In the rows, zero is written as 128.
A: rows in 4 groups, each row roughly a mix of its group's directions
A (88 x 10)
[[140  98 141 141 176 132 136  85 108 150]
 [ 81 125 133 117 157 125  72 119 132 131]
 [166 109 146 131 144 184 152 128 144 119]
 [136 153  78 114 147 160 159 122 129 103]
 [123 126  75 146 130  75 122 119 138 109]
 [101 105 145 101 101 124 137 156 147  80]
 [121  90 135 149 148 102 180 118 106 118]
 [ 97 151 156  90 108 146 103 152 131 158]
 [113 134 152 109 104 132  86 134 119 181]
 [144 118 152 140 187 159 152 117 111 129]
 [111 112 159  93 118 154  97 138 120 171]
 [124 108 116 132 102 128 166 150 161  82]
 [ 86  99 112 140 168 107 143 122 120  96]
 [138 119 148 102 127 136  97 128 133 192]
 [148 143 172 110 131 123 141 101  92 164]
 [155  81 143 116 166 152 145 152 124 141]
 [131 115 155 120 123 135  93 112 124 191]
 [143 127 136 115  64 114 123 151 161 125]
 [148 130 101 163 102  91 146 119 141  90]
 [139 113 158 134 164 132 111 120  95 177]
 [114 162 139  98  88  98 158 114 124 108]
 [ 93  92 164 115 167 124 132 144 109 147]
 [126 119 152  97  89 137 147 142 147  80]
 [134  97 151 155  89  81 105 126 132 132]
 [145 152 158 122  71 144 105 139 149 132]
 [138 124 156 132  55 123 121 136 137 125]
 [117 128 137 124 172 158 101 115 108 174]
 [128 108 154 120 140 132  98 124 110 191]
 [140 127 156  98  73 126 126 135 137  90]
 [115 147 132 145  92  90 111  79 125 140]
 [129 151 132 114 141 135  82 117 104 179]
 [114 134 109 119  68  94 102 138 144 128]
 [150 168 120 115  83 127 156 107 141 102]
 [104 184 113 129 109  98 131 148 149 106]
 [130 150 111 111 104 152 133 172 160  92]
 [145 122 143 116 156 127 110 110 107 191]
 [104 126 111 146 158 105 150 115  72 132]
 [102 107 148 103 154 130  90 134 117 173]
 [130 120 123 151 106  74 156 102 121  96]
 [122 125 170 115 156 118 137 114  90 171]
 [109 162  89 124  93  93 121 139 149 109]
 [145 114 113 130 143 132 172 148 138  73]
 [137 123  93 146  81  86 124 123 142 104]
 [ 91 111 104 142 166 111 143 122 122  83]
 [124 168 116 132  83 130 119  99 163 104]
 [145 132  74 134 147 126 177 135 112 113]
 [145 119 141 140 189 158 154 115 112 126]
 [124 110 102 127 131 132 152 143 170  75]
 [123 136 175 116 167 169 135 136 115 149]
 [119 159 136 114  83 138  92 142 113 164]
 [116 153 102 113  66 113 119 141 147 117]
 [170 165 106 140 102 142 155 135 131  96]
 [129 149 101 130 153 161 152 129 145  76]
 [120 169 100 139 119  85 111 106 108 155]
 [129 112 109 132  65  92 106 127 140 124]
 [152  74 148 137 149 102 153 116 108 141]
 [154 138  88 145  99 147 119 132 164  93]
 [127 154 144 114 134 141  66 117 126 162]
 [109 133 156 125 146 121  83 108 100 169]
 [118 137 166 119 131 131  72 113 123 165]
 [131 122 142 116 148 166 188 125 145 109]
 [128 136 105 152 158 122 150 116 128  67]
 [127 153 109 133  87 112 145 132 153  77]
 [158 121  82 130 148 130 179 134 133 110]
 [143 124 136 133  66  92 134 114 153 115]
 [142 144  85 150 103 103 149 121 142  87]
 [125 117 149 119 148 148  95 123 114 189]
 [ 79 118 122 122 119  81  95 149 118 126]
 [110 171  99 120 120 150 129 159 144  87]
 [108 145  99 129  87  87  96 137 134 109]
 [142 165  74 157 115 112 109 112 135 136]
 [151 120  87 162 141 102 152 109 131  92]
 [145 112 112 160 185 115 149 108 119 111]
 [112 156 108 118 169 180 121 148 130 116]
 [ 76 102 151 101 137 115 152 151 131 106]
 [120  83 152 128 172 163 142 147 134 129]
 [111  99 173 145 166 110 118  98 131 111]
 [111 136 119 152 177 116 125 103 112  83]
 [109 125 102 148 179 112 143 110 105  95]
 [156  96 169 129 149 153 103 131 108 157]
 [140 113 155 140 189 155 145 118 110 135]
 [151  94 125 137 147 112 188 122 110 143]
 [153 109 129 136  91  96 161 122 150  91]
 [153 117 116 134 128 133 170 121 153  72]
 [142 107 145 111 102 159 143 145 156  81]
 [140 165 138 115 129 147  69 118 129 154]
 [159 101 147 126  75 101 137 120 156 129]
 [104 101 163 102 101 103  98 152 117 113]]
the four rows of each list that fit no group, in list order (the others fit one group, some only roughly)
- Q103: [ 97 152 152 101 170 146 113 142 120 160]
- Q55: [116 104 150 103 129 126 109 135 120 192]
- Q43: [115 112 144 134 160 113 111 108  89 176]
- Q352: [150  99 178 127 100  90 121 113 132 139]
- Q720: [121 139 143 111  85 127  88 151 137 170]
- Q963: [118 149  99 146 127  86  88 117 108 156]
- Q967: [120 124 169 128 172 139 102 125  91 153]
- Q959: [119 164 113 121  76 125 121 151 156 100]
- Q555: [145 131  97 150 163 116 165 114 111  89]
- Q536: [119 171 113 113  72 128 133 145 146 110]
- Q421: [118 141 139 126  74 150 143 141 159  92]
- Q690: [120 130 138 130  70  76 117 133 125 139]
- Q903: [ 82  95 141 126 163 106 111 149 110 148]
- Q635: [104 133 181 111  95 146  95 132 144 135]
	Q352, Q967, Q421, Q635
- Q90: [101 120 142 112  71 134 113 158 156 129]
- Q471: [116 101 135 144 186  97 108 120 117 148]
- Q716: [133 144 106 130  61 111 131 134 147 106]
- Q387: [160 126 138 130  88 127 140 110 150  75]
- Q946: [120 135 122 128 190 173 123 115 115 139]
- Q980: [148  81  95 148 155  99 125 103 118 131]
- Q531: [158 135 151 119 121 133 123 121 103 192]
- Q437: [110 161  96 101 108  98 155 131 141  95]
- Q939: [126 118 144 103 146 162 103 173 125 166]
- Q973: [106 112 132 139 160 102  91 138 100 168]
- Q436: [152  86 138 130 181 150 152 119 119 128]
- Q131: [145 110 127 126 166 147 123 118 112 188]
- Q382: [124 162  95 127  79 109 140 138 148 100]
- Q738: [132 122 132 128  99 129 163 150 145  69]
	Q387, Q437, Q131, Q738
- Q954: [127 133 165 109  73 146 106 157 136 131]
- Q370: [117 124 168 110  86 137  95 139 142 163]
- Q621: [127 134 164 110  95 137  87 133 137 171]
- Q524: [108 114 167 119 116 113  74 122 124 157]
- Q263: [139 133 113 137 102 110 161 119 154  72]
- Q304: [148  91 158 120 132 124 146 125 124 186]
- Q463: [ 98 144 122 112  85 140  94 153 159 112]
- Q367: [141  89 146 124 188 138 145 133 125 148]
- Q500: [134 145 120 130 190 174 124 121 119 129]
- Q238: [168 114 139 164 144 143 169 112 121  99]
- Q161: [102 116 170 119 134 122  84 115 118 166]
- Q88: [125 172 123 126  80 144  94 141 141 107]
- Q863: [108 156 124 108  67 116 111 148 145 128]
	Q954, Q524, Q367, Q500
- Q605: [111 186 117 100 119 159 144 147 139 117]
- Q518: [110 143 116 138 180 134 110 112 113 174]
- Q123: [142 158  71 153 122 138 140 114 155 111]
- Q481: [140 146 101 148 175 133 166 115 127  96]
- Q889: [133 123 120 146 108 125 172 138 145  71]
- Q891: [120 126 132 133 186 118 105  98  99 152]
- Q497: [120 124 132 129 177 156  87 115 112 161]
- Q192: [129 101 163 115 145 125 112  95 117 179]
- Q702: [113 119 168  93 106 173 132 151 141 119]
- Q937: [121 126 143 117  57 116 105 141 140 134]
- Q523: [118 128 176 102  96 150 104 145 126 159]
- Q724: [153  79 143 136 168 124 154 106 113 140]
	Q518, Q497, Q192, Q702
- Q251: [130  96 163 116 168 163 122 126 111 158]
- Q108: [150 100 126 135 181 153 155 154 134 109]
- Q659: [133 113 132 140  82  69 144 126 123 115]
- Q61: [155 158  94 155 116 112  90 109 119 154]
- Q921: [130 106 168 119 140 112  93 132  92 165]
- Q498: [130 169  88 144 101 114 132 141 151  92]
- Q354: [150  99 105 146 134 111 160 110 138  78]
- Q250: [165 132 119 151 133 128 174 122 137  80]
- Q480: [157 134 115 149  74 127 153 122 141  92]
- Q940: [114 133 120 144 194 140 122 116 110 159]
- Q528: [155  90 112 126 128 121 186 140 149 119]
	Q108, Q498, Q354, Q940
- Q54: [187 143 102 161 138 136 154 117 136 124]
- Q52: [133 142 109 104  69 132 146 159 150 118]
- Q273: [136 103 120 131 132 102 171 164 121  86]
- Q4: [129 132 131 159 101 112 178 132 102  91]
- Q996: [140 141 110 130 102 127 155 134 160  70]
- Q167: [114 134 113 143 139 122 127 125 155  58]
- Q45: [131 120 131 116  84 116 158 138 146  75]
- Q516: [128 122 174  99  89 131 115 142 120 167]
- Q968: [138 111 136 135  80  72 143 140 126 115]
- Q308: [113 153 132 110  77 138  86 149 144 140]
- Q734: [136  93 136 150 158  95 155  95  99 127]
- Q894: [147 125 127 151 112 124 168 126 146  70]
	Q54, Q52, Q45, Q516
- Q109: [149 132  90 144 167 139 165 111 124  97]
- Q348: [132 131 136 126  63  86 128 136 143 120]
- Q349: [117 105 174 116 125 117 101 108 110 173]
- Q935: [169 105 124 160 156 109 153  99 119 105]
- Q35: [140 139 165 114 118 138  83 118 130 176]
- Q641: [126 138 109 149 127 102 162 102 128  73]
- Q707: [154 135 110 145  69  98 132 134 150 112]
- Q485: [102 122 168  96 110 138  89 152 138 150]
- Q888: [108 126 128 120 170 139 111 163  90 162]
- Q162: [ 92 157  96 124 158 132  88 125 121 101]
- Q748: [134  89 101 118 161 120 170 134 117 161]
	Q349, Q935, Q707, Q485
- Q476: [105 131  95 115 181 127  97 118 111 150]
- Q139: [131 135 126 145 155 110 103 114  96 184]
- Q499: [157 105 165 117 143 178 156 130 134 121]
- Q704: [123  90 122 144 185 142 152 120 114 148]
- Q902: [114 130 138 133 165 143 101  95 103 174]
- Q644: [120 156 114 128 171 183 124 108 133 119]
- Q934: [ 96 127 166 103  92 125  84 135 119 134]
- Q455: [116 157 155 127 137 135  66 109 118 144]
- Q880: [ 95  78 155 114 146 136 118 165 131 120]
- Q623: [130 154 116 137 116 125  75 110 120 175]
- Q493: [123 137 182 105 125 155 141 168 131 147]
	Q704, Q934, Q623, Q493
- Q93: [ 94 137 107 125 118 115 163 146 143  75]
- Q232: [173 118 116 138 141 130 190 123 123 118]
- Q800: [135  99 179  98 154 163 130 129 130 141]
- Q33: [ 90 118 141 127 179 115 139 128 103 164]
- Q712: [107 169 105 128 165 173 118 116 129 113]
- Q915: [102 148 147  93 116 165  98 154 135 152]
- Q857: [156 125 130 129 137 124  94  96 117 185]
- Q542: [ 95  82 155 109 147 132 143 159 131 104]
- Q211: [118 113 158 129 167 111 104  97 105 165]
- Q512: [126 127 128 126 182 122 100 101  99 162]
	Q93, Q800, Q915, Q857
- Q809: [165  68 148 129 146 120 146 125 125 147]
- Q225: [148 158  94 138 128 141 139 132 148  72]
- Q904: [159 127  82 144 110  96 153 114 135  97]
- Q295: [164 142 143 124  66 131 121 138 151 118]
- Q975: [157 129 123 136 125 151 185 135 137  88]
- Q922: [114 135 175 101  93 152 109 147 129 156]
- Q608: [173 129 116 156 161 124 155  94 113 111]
- Q215: [131 130 165 107 109 138  81 128 149 167]
- Q360: [110 127 155 112 186 145 116 134 111 160]
- Q828: [115 136 179  99 117 168 116 141 122 155]
- Q166: [139 118 146 127  77 136 139 151 172 103]
- Q341: [147  83 115 147 181 126 131 106 113 134]
	Q904, Q295, Q975, Q608
- Q833: [162  93 150 163 165 131 149 110 112 123]
- Q419: [138 145 120 127 190 158 132 113 105 151]
- Q715: [153 123 122 168 167 122 164 111 123  97]
- Q625: [133 116 126 126  97 108 170 126 146  74]
- Q317: [123 118 118 140 196 115 129  99 108 121]
- Q583: [114  87 132 119 166 115  93 121 113 166]
- Q805: [129 147  78 138 134 127 151 136 129  74]
- Q749: [111 151 115 133 118  69 104 101 119 151]
- Q253: [120 156  93 126  83 106 130 129 150  91]
- Q24: [165  94 136 149 130 114 147  84 114 155]
- Q67: [123 138 161  94 135 185 137 140 121 151]
	Q419, Q625, Q749, Q24
- Q785: [142 110 144 158 159 105 167 104 104 104]
- Q543: [127 155 166 102  96 150  91 139 137 152]
- Q620: [164 135  98 141 128 132 181 132 132  94]
- Q914: [151 100 121 156 171 124 154  93 104 127]
- Q871: [147 136 152 133 157 127 125 102  93 181]
- Q554: [ 94 137 149 109 103 132  76 138 125 159]
- Q525: [119 126 137 115 181 179 126 118 114 150]
- Q309: [129 125 137 125  64  85 119 143 137 136]
- Q818: [118 122 128 132 161 133 109  98 102 185]
- Q431: [163  97 162 137 120 121 173 120 122 155]
- Q453: [168 137 101 145 127 133 174 130 138  89]
- Q484: [116 137 119 111  89 125 153 137 156  75]
	Q543, Q914, Q525, Q818
